Each row is where one point has got to under a steady rotation. How many ticks took it there?
The counts run from 0 to 341.
[ 41  10  31 -23 -50  10 -13  23 -10  12 -25   1  -7 -15  19 -21  11 -16
  24   6 -12   8  36 -22  -8  -4  12 -15   1   2 -13 -38 -16 -26 -10 -19
 -10   1  33  14  14  26  29  52  41 -73 -27 -21  13 -33  31]	191
[  6  22   7   1 -10   0   1  36 -23 -27  -4  -4 -29   0  -1  35  59   4
  -1   6 -32 -12 -20  40 -15 -29  23  22   5 -23 -11  14   1 -38 -44   3
   6  28  20  47 -16 -40  24 -14 -15  15   4  53 -44  20  -8]	225
[-13  32 -10 -27 -35 -10  11 -16  19  32   1  22  12  46  -1 -36 -32 -11
   8   8  19  12   0 -29   7  -7  76  14 -24 -26   2 -15   1  34  11 -36
  -1  45 -23 -18  13   1  10  51 -32  -4  11 -32  -9  -6  -2]	166
[ 34   8  31 -14 -49  14  -4  18  -9  21 -23   3   8 -21  15 -18  10 -10
  41   8 -16  16  34 -16   1  -3 -16 -32   3  -5 -21 -39 -28 -29  -1 -13
   1 -13  28  18   7  29  29  34  49 -50 -40 -28  17 -19  37]	193
[-19  25  24 -11 -47 -10  26 -12 -16  26   5   3  13  44 -28 -39  18  19
  31 -31 -28   8   4   0  30 -37 -14 -41  -3 -63  -8  26 -13 -17  13  29
  -4  -4 -22  54   1  11   9   2  -5 -10 -29  15  -8  28  31]	50
[  9  12  19 -25  -2   0   4  29 -37 -12 -22  11 -32   3  30 -22  -1   5
 -12  24   9   5  33 -53 -22 -10  28 -31 -16   2 -11 -24 -22 -18  -1 -18
  -1  22   6  -2 -25  36 -13  26  46 -59 -34 -42  27 -22  32]	297
[-15  -7 -17 -14 -37  42  27  33 -32  17 -50   9  15 -13  20 -34  -3  14
   8  29  38  10  -5  -2  -4 -35  27  17 -18 -19  -4  -7  -4 -29  -1 -37
  -6  74   8  13   6  13  12  53 -10   9  -2 -10  16 -39   0]	314
[  2  11   8 -16  -1  -8   9  16 -32  -2 -18   9 -18  -5  35 -24  -2   7
  -1  28   6  10  31 -49  -9  -8   4 -54 -15 -11 -19 -28 -25 -17   6 -16
   9   3   5   8 -26  37 -11  13  60 -47 -49 -42  32 -12  40]	299
[-28   2  -5   1  -9  22  -4 -12 -33 -27  36 -55  37   5  -9 -52 -34   9
  19 -21  12 -37  18  -4  -3 -56 -24 -21  -9 -39  30   7 -39  21 -16   4
 -25 -20 -53   6   4 -11 -11 -12  27   4 -19   2   9  27  22]	29
[-25  15  -7 -14 -21  44  27  13 -12  35 -21 -20  13  -9  30 -46 -28 -16
  34  30  26  29  -3 -11 -16   1 -37  -3 -28 -20  -1 -53   0 -29 -13 -26
  11  24  -7 -14  -1  32  -5  30  16  16 -40  13  31  38  -8]	320
[-26  18  -9  30  -1   4  10   4 -25 -33  10 -31  54  -4 -43  21  24 -12
  21  53 -18 -26 -40  20  23 -21   8  10   8 -26  14  28 -10  -5 -13  24
  11 -29 -15   3  10 -27 -14 -49 -19  34  12  35 -22 -16  18]	243
[-46   5 -14  20  23   1   6   0 -46 -44  31 -46  37   6 -14 -16  -7  16
   4  34  15 -33 -27  -7   1 -47   7 -18 -16 -34  27  32 -23   7  -5  23
  -4 -21 -44   0  -6  -9 -34 -38  -5  28 -13  11  -2 -10  26]	136
[  7  68   8 -10 -15 -25   9 -22  11  -1  13 -14   5   5  14  20  43  -2
  51  53 -22  -4 -58  23 -11  27 -12   0  -7 -10  -9 -48 -23 -10  -4 -15
  29 -18   1 -26  -4  23  -8 -18  -4   2 -33  38  -4 -24  -9]	235
[ 20   1  -3 -27 -24   0 -30  18  -2   2 -14   3 -13   0   9 -17 -13 -32
   3 -11   7 -25  43 -12 -18  -8  57  10   4 -20   1  -7  -6   3 -43 -26
 -30  32  32  13   7 -27  42  57  13 -71   7 -23 -10   4  10]	186
[-11  -2 -12 -14 -37  47  31  33 -28  20 -48   9  17  -9  22 -39  -5   7
   6  30  36  15  -1  -7  -7 -24  19  19 -19 -13  -6 -20   2 -30  -1 -38
   3  76   2   3   7  19   4  53  -4  10  -7  -8  21 -31   1]	315
[ -5  -5 -22  -7   0 -18 -19  11  11   9 -27  21  12  -4 -16  27  17 -51
  17  35 -12 -39  19  16   3   8  38  -5  41 -41 -18  -3  17  -5 -51  -3
   1  21  48  24  -5 -49  46  12   5 -30  20   2 -28  32   8]	77
[ 20   3  10   2 -45  17  -4  11  -9  27 -17   1  25 -23   9 -22  11 -10
  43  -1 -11  14  26  -7  11  -5 -36 -41   8 -24 -29 -35 -31 -23   0 -13
  10 -26  25  27  -1  21  36  20  57 -28 -40 -29  20  -2  33]	195
[-15   9 -24  -7 -38 -19  24 -12  18  22   3  44  14  36  -8 -25 -22   1
   4   8   7   8   4 -22  22 -36  75   0  -7 -42 -11   4  14  37   9 -35
   8  48 -22   6  -3 -24   8  22 -29  18  25 -38 -24   7   6]	163
[ -8  44  -1 -37 -35   9  29 -10  12  34 -45  21  11  50 -29 -18   1 -15
  14  16   5 -15 -14   4  13  21  37  31  20 -51  -5  -6 -11   8  -8 -22
   0  74 -11  -9   5 -17  33  34 -15  -5  17  -9  -7  16 -21]	59
[-12  -5 -21   5   3  -6  -6  16   5   7 -30  12  17  -2 -33  22  10 -54
  17  37 -18 -25  26   7  17   6  15 -15  43 -46 -15   7  14 -12 -47   9
   6   7  39  33 -12 -50  38  -5  18 -29  14   3 -27  52  18]	75
[ 17   6  10 -24 -18 -13 -30  18  10  25 -10  16   1 -11  12  21  39 -40
  35  41  -9 -22   1  14 -13  12  40   0  15   2 -13 -27  10 -20 -28  -7
  -4  12  61  -4  18   9  42  52 -18 -54   3   6 -13 -38  11]	82
[ 25  58  10 -19 -22 -17  15  -1  11 -10  -8   8 -16   4  20  33  56   4
  33  56 -22  -3 -48  23 -17  22   9  18   3  -2 -23 -56  -8 -15 -15 -34
  35  25   5 -20 -13   8  -1 -10  -2   1 -14  35 -12 -29 -20]	232
[-19  33  25  -5  -7  21  14  12 -19  15 -35 -31  14  23 -39 -11  -6 -61
  28  32 -25  12  18 -24  15  36 -12  -8  12 -36   7   6  -6 -39 -22  41
  -5 -29   9   9   7   9   9  -1  24 -44 -26  23   6  49  33]	69
[ -1  21 -16  12  24 -26 -23  28 -33 -40  53 -14 -16  -7  23  43  38  17
  -8 -12 -22 -23 -24  18 -21 -40  34  -8 -18 -14 -10  22 -29  -2 -32   1
  12 -16  11  34 -24 -31  14 -31  -6  35 -12   8 -44   7   7]	117
[-10  42  25  -2 -30  26  17   2 -17  18  -9 -20  20  33 -22 -46 -44 -39
  20   9  -5  45  23 -62  17  13  19   2 -29 -14  15  -2 -20  -1  10  11
  -8 -27 -28  -8  14  30  -4  23  17 -30 -25 -23  15  21  35]	173
[ 14  19 -36  22 -25 -19 -14   1 -11 -43  39  -7   5 -16  19   0  -4  20
   1 -16   1  -6  -4   0  -6 -69  68  11 -38 -14   9  15 -23  30 -15 -39
  -3  -5  -5  35  -5 -46  14  -7  -4   9   2 -13 -34 -29  19]	13
[ 27   9  21  -7 -45  13  -4  15 -13  25 -20   3  15 -23  14 -19  10 -13
  40   8 -14  16  31 -10   8  -2 -31 -39   7 -14 -26 -36 -31 -27   3 -16
   6 -20  26  23   2  28  34  26  55 -41 -42 -27  17 -14  36]	194
[ 37  42  -2 -20 -60   2  13   3  34   3 -12  13 -31  -6  24  -3  17 -15
  36  22 -12  23   7  10 -22   2  25  29 -12 -12 -18 -71  18  -9 -30 -59
  18  34  14   5 -10 -18   6  16   2 -16  -7  36 -19  14 -11]	337
[-19 -22  19  11   1 -29 -13  19 -10 -16  58  21  27  12 -17  19  18 -12
   2  15 -47  -6  18 -19  18 -52  17 -54  18  -7 -20   3  15   9   3  24
  23 -44 -13   6  -4  -1 -24 -39  -9  28  14 -20 -39  22  47]	263
[-24  -3  13 -39   4 -14   5  -7  -1 -15  25  11 -16  23  31 -29 -12   5
  -4  48  12 -30  11 -25 -36 -32  30 -25   0  -3   1 -60  32  14 -11 -27
   5  43 -42 -50 -13  28 -52  13 -18 -15   6   3   1  10   4]	147
[ 10   5  -7   2 -42  26  15  33  -3 -13 -20   8 -24  -8   0  -4  10 -18
   4   4 -12  18  20   8 -15 -37  36  29  -9 -24  -6  -7  33 -31 -45 -31
   4  48  13  48 -14 -51   9   6  -9   3   9  45 -37  41   1]	332
[-20 -11 -31  20  12  13 -27  31  -8  30  18  -7  69 -26  -5  30   9 -35
  30  14  -6 -11 -27  30  13  -6 -14  -2  14 -21 -21   6 -25  -1 -23   7
  19 -21  34   8  16 -22  56   2 -11  66   5 -20 -23  20  -1]	95
[-18  -5  -5   1   9  11   3  12  -9 -38   1   1  39   2 -28  26  11 -22
  -1  70 -11 -48 -18  14  -1 -15  38  31  34  -4   6 -14  14  17 -30 -14
  14  29 -16 -41   4 -35 -19 -25 -20  32  53   9 -25 -11  -5]	248
[ -9  43   3 -29 -37   0  14 -14  11  35  -2   8   9  45   1 -43 -36 -21
  14   7  14  21  -3 -42   1   4  67  19 -31 -16   9 -16  -7  22  12 -26
  -9  27 -23 -27  21  27   3  55 -26 -20   1 -30   3 -11   1]	168
[  9  25   4  21  -7  -6   1  13  -6 -33  41  -6 -18 -20  39   4 -10 -13
   5  25 -27  49  14 -43 -21 -20  10 -23 -42  19 -14 -51  -5   1 -14 -28
  25 -46 -11 -11 -22  13 -24 -25  33  16 -38 -10 -13  37  22]	4
[  8   5  16   9 -29  11  -8  30  -6  37  -4   3  48 -28  -1  21  31 -34
  51  43 -23  19 -10   1  19  12 -33 -29  10   3 -26 -30 -13 -33   3  10
  26 -49  43   0  22  33  25   7  17  12 -24 -14   2 -18  31]	89
[  8   0  32 -15   5  41 -27  71 -34  -5  10 -14   7 -10  14  30  21 -31
 -15  18 -12  -1 -19   3 -38   3  23  52 -12  41  -6 -25 -15 -31 -30  -6
   8  24  18 -35  21  15  23  32 -19  35  19  -4 -19 -14 -14]	103
